Rotation paths and how fast each direction turns (degrees per step):
Each turn is a multiple of 5 degrees from 10 to 175, or 0.
path 1
[  0.7  -0.8   4.2 -18.8  -3.3  21.1 -28.2  -3.3  33.4  17.3 -20.5 -15.0
 -12.6 -10.5   7.4  -2.7  26.0  -5.4 -18.9  27.5  43.0 -46.6  13.8  -5.8
   2.7 -11.6  12.8  -3.8  22.1  34.4]
[  9.6   4.9  12.4  -9.3  14.7  17.3  -1.8   8.0  22.3  11.9   2.1  11.1
  10.2  -2.2  18.7   3.5  52.1  16.6  24.1  -4.8  44.4 -34.6  29.7 -25.3
   3.1   6.1  25.4  21.5  20.8  16.6]
[  6.3 -22.8   3.4  -9.0 -14.3  17.6 -23.2  -6.2  32.8   5.8 -31.1   7.7
   3.5  -2.2  -8.0   5.4  42.7  23.4  -9.2  33.9  27.5 -37.0  -7.1 -11.3
  21.8  -6.4  19.6  12.9  34.3  17.8]
[ 12.5 -21.7   2.3  -8.9  23.5   9.5  -8.1  -5.9  39.2   7.5   1.1   7.9
   0.8  -8.9  26.8  -8.4  45.2   6.2   1.7  14.8  35.0 -23.5  42.7  -7.1
 -18.6 -18.6   5.2  13.2  33.9  21.2]
[ 10.6 -21.7  -4.8  -0.6   9.9  -4.0 -29.1 -13.7  13.1  10.5 -13.4  35.9
  -3.4   1.2   5.5   9.7  42.9  29.3  -3.6  19.0  24.1 -33.6   3.7 -21.1
  11.3  -4.3  42.6  33.2  12.2  21.4]
[  6.4 -12.0  -3.5 -11.3  15.1   6.7 -33.6 -15.7  40.8  17.5 -11.8   0.9
 -19.6 -11.0  15.5  -1.9  25.5 -17.6 -18.0  16.4  42.2 -33.2  19.6  -1.8
   0.8 -27.4  13.0  -0.2  26.5  32.2]
[  9.5   7.1   7.6  -7.2  14.4   6.8 -13.3   0.0   8.0  18.3   1.5  16.3
  -9.2 -10.1  15.9   3.9  43.4  15.3   4.9   6.1  43.2 -42.3  31.2 -31.7
   2.5   7.9  40.5  27.5  -3.2  25.2]
[ -2.7  -1.4   3.3 -14.7  -9.2  23.3 -35.6  -2.8  33.8  19.9 -27.4  -2.9
  -0.9   0.5  -0.7   6.6  31.2   2.5  -5.0  13.2  41.1 -45.2 -13.2  -9.2
  19.8  -9.4  22.5   4.0  31.5  25.6]
[ 14.1  -6.4  13.3  -9.9  11.1  18.2   5.8   3.1  33.3   5.9  -0.9  -1.5
   0.7 -17.8  16.0  -3.3  53.4  10.7   7.3  14.6  44.5 -26.0  45.4 -18.2
   0.3  -2.3   5.6   9.6  23.5  17.0]
[  2.7 -21.6   1.7 -11.1  -1.2  13.2 -24.9  -1.7  23.9   8.6 -23.2  20.9
  13.6  10.4   5.1   6.6  40.3  37.1   2.5  23.3  19.6 -41.2  -5.6 -13.8
   2.6  -2.4  32.9  27.9  30.2  18.6]
[ 12.9 -27.9  -4.3  -2.1  13.1   4.7 -19.0 -19.2  45.0   7.9  -3.4  12.4
  -6.0 -13.4  15.2  -1.3  44.2  -9.9  -6.6  18.2  38.8 -15.7  28.3  -3.4
   9.9 -27.3   3.2   3.4  39.0  18.7]
[ 12.0 -12.5  -0.2  -8.0  16.8  -3.7 -19.9  -6.6   7.9  12.4  -6.2  23.2
 -12.2  -6.7  16.2   0.2  37.1  28.1  -7.2  23.6  25.0 -41.6  27.4 -20.0
 -12.2  -2.1  42.3  33.6   1.6  26.4]
[ -2.1  -5.8  -8.3  -7.6  11.2   7.9 -46.4 -15.4  35.7  23.7 -13.3  12.5
  -8.0   2.2   9.3   6.0  25.8 -16.6  -5.4   1.6  45.8 -36.6  -4.0 -10.1
  16.8 -19.4  23.0   5.6  29.6  28.7]
[ 14.7   5.2  10.6  -9.9   3.0   9.2  -4.2  -0.7  16.6  10.3  -2.1  -4.6
 -16.8 -27.2  10.5   0.6  47.6   6.9  -6.7  19.8  46.2 -37.6  43.5 -21.4
   8.5   2.0  22.9  12.1  -1.5  26.2]
[ -7.2   0.3   6.6 -18.4   2.4  24.0 -28.2   7.4  30.8  17.8 -22.4   6.9
   8.7  13.0   6.3   4.4  29.8  19.3  10.0   7.3  31.7 -50.3 -10.6 -16.7
  -2.2  -0.6  28.6  18.0  32.4  24.7]
[ 15.9 -18.5   5.6  -2.6  -0.9  14.5  -3.2 -10.8  35.8   5.4  -6.3   4.1
   4.4 -16.7   7.5   2.8  59.4   2.3  -2.4  19.4  48.2 -17.1  29.5 -14.4
  28.0  -9.5   1.9   2.1  33.5  12.7]
[  9.9 -21.0   7.3 -15.4  11.4   9.6 -13.8   2.0  26.4   4.6 -19.0  12.0
  -0.6   0.4  13.4  -3.4  39.0  40.2  -1.3  27.2  13.7 -42.5  18.1  -8.3
 -22.7  -7.5  30.6  31.7  21.6  24.2]
[  5.2 -23.4 -10.1   1.5  17.6   1.1 -33.4 -21.3  38.4  17.2  -2.3  29.9
   2.8   5.2  12.6   6.3  35.9  -8.7  -0.8   7.9  41.7 -16.9   6.6 -15.3
  18.4 -20.9  17.2  11.3  39.8  17.5]
[ 19.0 -13.4   0.2  -9.3   3.7  -2.7 -18.6 -10.9  11.3   8.0  -9.1   3.1
 -22.1 -23.3  16.8   1.5  42.2  13.6 -21.8  29.4  31.3 -38.4  34.5  -5.9
  -2.5 -13.8  32.5  16.7  -5.7  33.6]
[ -5.8   6.1   2.0 -11.1  22.4  13.5 -35.5  -4.1  34.3  26.0  -8.3  16.4
  -7.5   7.6  11.7   3.1  20.5  -3.1   9.2  -4.6  40.5 -44.8   0.8 -23.3
  -3.0  -6.3  31.6  19.4  26.3  28.3]
[  5.5   0.0   1.4   7.9   0.0  -5.1  10.2  -3.5  -7.4  -1.5   7.7   8.3
  -1.1  -6.7  -4.4   2.5   8.7   1.4   1.3   2.9   5.8   7.1  10.9 -12.8
  13.2   9.5   0.2   4.3  -7.0  -6.1]
155
[  2.5  -8.4  -8.7   4.2   9.6 -13.5  -9.6 -10.6  -2.7   1.3   4.7  11.6
  -9.5  -0.3   4.7   0.2  -5.7  -5.0  -7.9   1.7  -4.5   4.2   2.2   2.9
  -5.4  -9.1   5.9   4.8  -5.9   3.4]
55
